Which row each row swaps with, under one turn or mirror:
q178: -13, -21, 3, -6, 20, -9, 3, 5, -9, -11, -20, -2, -17, 0, 29, -16, -11, 4, -28, 1, 1
q442: -1, -9, -13, -11, -1, 8, -26, -9, -7, -4, 24, 4, 6, 9, 15, -12, 9, 11, -35, 0, 1
q819: -7, -17, -9, 7, 16, -2, 29, -8, -3, -1, -8, 4, -9, 14, 24, -16, -3, 18, -21, 17, 0
q334: -5, -14, -12, 0, -7, 2, -12, -19, -8, -1, 24, 3, -3, 11, -4, -8, 28, -4, -7, 4, 3
q502: -20, 5, -2, -2, 3, 4, -16, -23, 15, -7, -1, -2, -21, -10, 11, -9, -5, 10, -2, 12, 0
q867: -33, -18, 0, -2, 4, 13, 2, -22, -7, -9, 10, -3, -16, 1, 8, -22, -4, 5, -11, 13, -19
q745: -6, -14, 3, 1, 16, 0, 11, 0, -4, -4, -2, -4, 1, 3, 13, -16, 5, 32, -26, 4, 5
q78: -21, -20, -9, -5, -27, 5, 5, -21, -7, 3, -2, 6, -13, 17, -8, -5, -15, -3, -16, -10, -14
q563: 20, -8, -8, -20, -5, -13, 17, -14, 0, 3, -7, -13, -3, 1, -7, -16, -13, -9, -13, 4, 15
q574: -3, -26, -8, -8, -35, 1, -1, -10, -16, 1, -13, 1, -20, 9, 4, -9, -3, 0, -30, 15, 0
q861: -6, -17, 1, 2, 8, -1, 14, -4, -5, -6, -25, -1, -25, 5, 8, -6, 12, -24, -23, 13, 2
q306: 13, 14, 4, -7, 8, -17, 8, -11, 9, -6, 0, 12, -2, -6, 17, 4, -12, -5, -12, 22, 10
q996: 4, 5, -12, -15, -17, -24, 10, -7, 6, 1, -13, 21, 8, -6, 15, -6, -10, -10, -7, -1, -2
q573: 10, 20, 5, -13, -3, 3, -7, -18, -6, -5, -5, 16, -6, 5, 25, -16, -9, -6, 5, -4, 0
q631: -4, -13, -11, -3, 28, 10, 5, -1, -9, -5, 15, -1, -26, 6, 12, -11, -18, 10, -18, -9, 3
q612: 9, 2, -27, -3, -1, -2, -4, -24, 6, -3, -4, 3, -9, 20, 3, 1, -19, -8, -21, -9, 22
q633: 3, -5, -30, -16, -4, 14, 1, -19, -8, -1, -12, 17, -4, 20, 16, -8, -14, -14, -17, 16, 23
q648: -5, -17, 2, -8, 6, 2, 8, -17, -8, 1, 21, 0, 0, 9, 17, -10, -5, -43, -23, 8, 0
q542: -6, -9, -6, -5, -5, 6, -8, 3, -5, -4, 8, -1, -9, 7, 8, -12, -18, -46, -2, 5, -1
q267: 5, -2, -22, -17, 16, -5, 7, -15, -11, -5, -12, 19, -9, 11, 28, -7, -5, -11, -12, -2, 24
q19: -5, -13, 1, -6, 2, -19, -5, -15, -19, -15, 15, 6, 3, 2, 36, -3, -8, -19, 3, -2, 1
q154: -4, -20, 9, 0, 12, 15, 9, -21, -8, -11, 0, 7, -10, 9, 11, -13, 2, -33, -20, -18, -1
q358: -6, -22, -10, -1, -27, -17, 9, -10, -12, -4, -3, -16, 5, 2, -2, -4, -19, -3, 1, -2, 5
q503: -11, 6, -3, -7, -18, 13, -14, -21, -8, -11, 12, 18, -13, -7, 25, -8, -2, -9, 1, 3, -11
q346: 2, -19, -25, -21, 5, -10, 2, -16, -13, -2, -3, 15, -7, 28, 19, -21, 6, -7, -21, 1, 17
q646: 24, 8, -5, -13, 11, -5, -5, -30, -6, -16, 9, 4, -7, 12, 19, -18, -5, -13, -20, 6, 1
q340: -1, -8, -10, -4, 2, -6, 28, -3, -5, -2, -2, 1, -26, 5, 26, -10, -11, 17, 1, 3, 3
q866: 2, 4, 2, -8, 5, 14, 12, -10, -6, -3, 1, 27, -16, -17, 9, -13, -23, -13, -20, 17, -7
q933: -7, -12, -2, -5, -8, 0, -1, -7, -6, 1, 2, -5, 13, 12, 2, -2, -6, -46, -22, -7, 0
q129: -9, -35, 6, 5, -8, -19, 13, -11, 1, 18, 6, 3, 6, -1, 16, -10, -15, -2, -16, 0, -14
q511: 2, 14, 3, -19, -1, 12, -17, -3, 6, -5, 3, 22, -18, 6, 12, -25, -8, -3, -18, 7, -6
q265: -8, -20, 2, -4, -1, 9, 5, -13, -5, -4, -16, 4, 24, 2, -2, -7, 19, -11, -20, 13, 1
q836: 3, -15, 20, -5, -15, 6, -2, -8, -11, -11, 13, 2, 1, 14, -1, -12, 10, 18, -25, 0, 3
q603: -3, -14, -3, 7, 4, -2, -26, -12, -4, 10, 4, -3, 9, 14, 7, -2, 21, -12, -25, -3, 5
q680: 5, -18, -9, 5, -8, 14, -25, -26, -9, -6, -10, 9, -4, 7, 1, -5, 7, -29, -19, 10, 1
q553: -16, -33, -2, 2, -14, 4, 4, 7, 4, 17, -3, -13, 0, 5, -1, -14, -9, -5, -25, 0, -9
q995: -20, -17, -12, -9, 6, 9, 9, -19, -16, -24, 5, 28, -6, -7, 28, -15, -13, 0, -19, -2, -12
q587: 2, -13, -8, -12, 12, 1, 8, -10, -10, -9, 14, -24, -24, -12, 20, -24, -9, -3, -11, 12, -2
q669: -4, -18, -11, 3, 18, -3, 2, 17, -6, -7, -4, 1, 13, -4, 14, -6, 18, -15, -18, -1, 2
q670: 1, -14, -4, -3, -12, 5, -7, -7, -9, -4, 21, 6, -15, 11, -1, -5, -24, 25, -21, 13, 8
q643: -4, -9, -20, 11, 6, 10, 12, 8, -7, -5, -17, -2, 0, 12, 24, -7, -18, 15, -4, 11, -1
q692: -18, -5, 11, 11, -23, -3, 6, -9, 7, 4, -5, 0, -4, -11, -1, -1, -15, 5, -1, 8, -7
q428: -6, -15, -28, 3, 1, -1, 11, -23, -12, 0, 13, 1, 9, 8, -10, -4, 11, -1, -32, 17, 1
q59: -12, -16, -26, 4, -11, 0, -10, -9, -7, -12, 25, 5, 10, 1, 1, 4, -24, -1, -30, 0, -1
q221: -4, -23, 1, 10, -18, 5, 15, -4, 9, 13, 0, -3, 6, -3, -4, -9, -26, -5, -9, 13, -4
q121: -11, -15, -17, -14, -6, -1, -28, -4, -13, -9, -15, 7, 19, 15, 21, -9, -14, -6, -22, 4, 7

q836 pairs with q502
q573 pairs with q603
q334 pairs with q511
q221 pairs with q819
q78 pairs with q631
q154 pairs with q612
q340 pairs with q553
q563 pairs with q861

